-11,11,-39,13,21,19
29,-13,-29,16,-6,-18
41,-26,-29,5,22,-16
Out: 41, 29

-1,-30,-16,5,2,15,47
2,13,-9,1,2,-20,31
Out: 47, 31

-39,4,0,35,-21 Out: 35, 4

-11,-37,-40,-23 Out: -11, -23

14,50,27,-44,13 Out: 50, 27

1,8,19,-14,26,39,-6 Out: 39, 26
---
-24,23,12,-31,-38,39
-22,29,-9,-1,-3,5
26,-26,12,30,31,-21
: -31

-44,0,-39,-30,14,-16
-16,-21,-18,-10,20,-13
-9,-11,-27,-21,-12,-17
: -30

27,-4,10,-31,-9,-26
12,-14,43,-49,-21,37
-7,-11,-45,-9,44,-13
: -31

30,2,-19,-23,-13,14
52,-3,-38,38,9,-37
-27,45,-22,-10,26,-38
: -23

-13,10,-2,6,22,41
-4,-7,0,47,2,-9
-15,1,11,5,32,34
: 6

1,-2,2,28,47,49
6,43,50,49,52,52
14,46,50,51,51,50
: 28
---
1,13,-17,0
25,-30,23,-42
| -42

9,50,3,-2,-13,10
50,6,12,-2,-13,12
9,6,5,-2,-13,48
| 12

-5,-21,35,-50,-6
43,1,47,-37,-41
| -41

23,46,3,-3,-5
22,12,31,20,-12
0,24,9,-8,-14
| -12

29,-9,-52,6,37,20
46,-21,-42,4,38,21
| 21

-31,-30,-22,42,1,-30,36
-12,-27,-19,36,-9,-27,27
1,18,14,-28,9,19,-16
| 27

-16,-2,-17,8,5
-9,-6,-3,11,-4
-48,6,5,-4,-1
| -4

-17,10,-24,20,-28,9,34
19,-33,-2,1,-9,-3,-29
-9,23,36,-15,39,-9,-1
| -29
---
  5   45   10  -17   -9 -> 10, 45

-16   -6   17   -5   18
 16  -21  -24   25  -30
  5   41    9  -20    5
-> -24, 41

 14   32   52   30  -10 -> 52, 52

 38   50    8  -21   10 -> 8, 50

  2  -10   42  -30  -26 -> 42, 42

-39   12   -4    2  -23   29  -16 -> 2, 29

-20  -12  -35   12   43 -> -35, 43
---
Q:
 41   30   15   43  -40  -29
 10  -13    4   18   24  -21
A: 30

Q:
-37  -16  -24    7    3   -3   20
 16   35   37   24   20  -40   -9
A: -16

Q:
 45   -8  -33  -32   15
 49   -7  -34  -35   16
A: -8

Q:
 49  -33  -44  -28  -10   -3
 17  -33  -41  -14  -19  -36
A: -33

Q:
 20  -41   25   32  -19   42
 36  -28   -6   23   -9  -46
A: -41

Q:
-22   23   20    4   -5
 51  -34  -51  -28   29
A: 23

Q:
 43  -36  -27  -19  -45   38
-10   24   22    5   17  -30
A: -36
---
183.7,-105.8,64.6,-90.6
136.6,-60.9,-14.9,-82.0
-91.0,-130.3,-99.3,67.5
--> -90.6

-1.71,-2.06,0.05,-1.27,-0.73,0.74
-1.84,1.02,0.99,1.22,-2.12,0.17
0.04,-0.44,-0.76,-0.61,-1.44,-0.79
--> 0.74

0.034,0.201,0.025,-0.090,-0.101,-0.192
0.029,0.072,0.192,-0.139,-0.081,0.136
0.024,0.087,0.181,-0.141,-0.024,0.156
--> -0.192

19.4,-224.0,-130.2,-56.5,-23.9
-111.2,132.1,68.5,-31.6,-52.6
-30.7,-185.3,-51.7,-95.6,-15.7
--> -23.9

-12.73,-11.63,-6.10,-17.63,2.13,14.04,8.44
-17.97,-12.59,4.22,-19.38,-7.12,-3.39,6.62
-19.38,-17.73,-8.79,5.94,6.77,1.03,3.17
--> 8.44

-214.051,-94.499,-161.464,163.679,-51.158,-77.707
-126.236,-68.287,-37.515,-134.750,-37.616,-32.999
-76.068,-149.236,-78.285,-172.473,-225.179,-184.545
--> -77.707

-180.22,177.23,-66.26,-69.29,58.06
-142.05,-45.49,-176.43,-91.07,-142.16
-154.37,-79.99,-108.95,-126.12,-56.63
--> 58.06
---
array([  1, -15,  -4,   2, -42,  -2]) Out: 1
array([  0, -45,  45, -25,   6, -17,  17]) Out: 0
array([ -2,  37,  42,  -1, -12, -21,  -8]) Out: -2
array([-27, -32, -19, -14,   5, -39]) Out: -27
array([34, 25, 23, 48, 45]) Out: 34
array([ 31, -22,  26,  -7, -30, -43,  42]) Out: 31
array([  3,  37, -11, -12]) Out: 3
array([-17,  22,  38,  -3, -12,  17,   8]) Out: -17
---
-11,9,-15,-15,3
39,-4,-2,6,-5
25,-16,27,23,-10
-> -2

14,-9,-2,11,24,-51
-24,31,-26,1,-15,22
38,-17,33,43,50,-11
-> -26

-10,-21,12,-45,-10
-17,-31,15,-3,15
23,10,-6,-36,8
-> 15

-5,5,7,6,-9
16,-47,9,36,-5
20,-40,-5,24,26
-> 9

7,13,-41,38,-2,34
-2,13,-30,-4,7,34
-6,6,-17,8,-11,32
-> -30

2,7,31,21,6
2,13,25,20,6
2,5,42,19,5
-> 25

-25,23,19,-25,-25,1,-22
11,-35,13,0,8,22,13
7,51,4,10,6,-14,-17
-> 13

-41,8,-7,10
-46,14,-11,24
-45,10,-12,18
-> -11
---
-50,11,-30,-26,-13
19,2,-3,9,1
2,-2,16,8,-6
⇒ -50

6,16,33,-17,37,-22,0
31,25,25,6,-28,-3,20
-22,19,25,-13,13,-31,1
⇒ 6

-18,5,-41,9,7
1,11,23,-2,11
22,4,49,-9,8
⇒ -18

-20,-3,29,-10,-6,25,11
9,9,2,-32,30,-49,15
-29,-28,0,49,-15,-13,20
⇒ -20

8,-37,13,-35,18,2
16,-32,6,-47,5,11
-25,30,15,24,4,-20
⇒ 8

-34,15,-18,49,5,-32,9
8,34,-35,41,6,-29,-6
10,29,-20,49,-1,-44,19
⇒ -34
---
[[762 293  88 579 183]
 [132 525 975 746 708]
 [784 242 347 273 455]] --> 293

[[35 52 49 13]
 [14 32 41 29]
 [33 75 21 17]] --> 52

[[3008 3506 4288 1208 7206 5080]
 [5136 4474 2882 3315 8066 7351]
 [4778 2324 3290 1037 5227 2268]] --> 3506

[[7 8 7 7 9]
 [6 5 3 5 4]
 [5 4 6 7 2]] --> 8

[[286 445 158 276 317 533]
 [673 445 537 333 191 558]
 [603 445 494 333 207 771]] --> 445

[[5 7 8 7 5 7 6]
 [7 6 5 6 7 7 3]
 [3 8 7 4 2 7 4]] --> 7
---
[-0.166, -0.176, 0.184, 0.012, -0.114] ⇒ -0.166
[52.67, 154.04, -103.00, -61.68] ⇒ 52.67
[-0.11, -0.03, -0.06, -0.15, 0.16, -0.17, 0.04] ⇒ -0.11
[1.0, -0.3, 1.0, -1.3] ⇒ 1.0
[0.143, -0.081, -0.084, -0.149, -0.172, -0.130] ⇒ 0.143
[0.062, 0.163, 0.028, 0.093, -0.107, -0.056, -0.019] ⇒ 0.062
[-0.03, -0.08, -0.14, 0.09, 0.13] ⇒ -0.03
[111.1, -6.0, -95.6, 68.3] ⇒ 111.1
---
[60 38 97 77 65 13] -> 65

[ 437  407  660 -193 -950 -787  765] -> 437

[[593 497 976 832 949 822 780]
 [638 630 822 571 770 107 845]] -> 845

[958 345 102 741 826] -> 741

[[177 158 154 125 158]
 [163 186 153  36 193]] -> 177

[[108  75  73  92  33]
 [ 11 227 158  43  77]
 [ 90  32  56 152  27]] -> 152
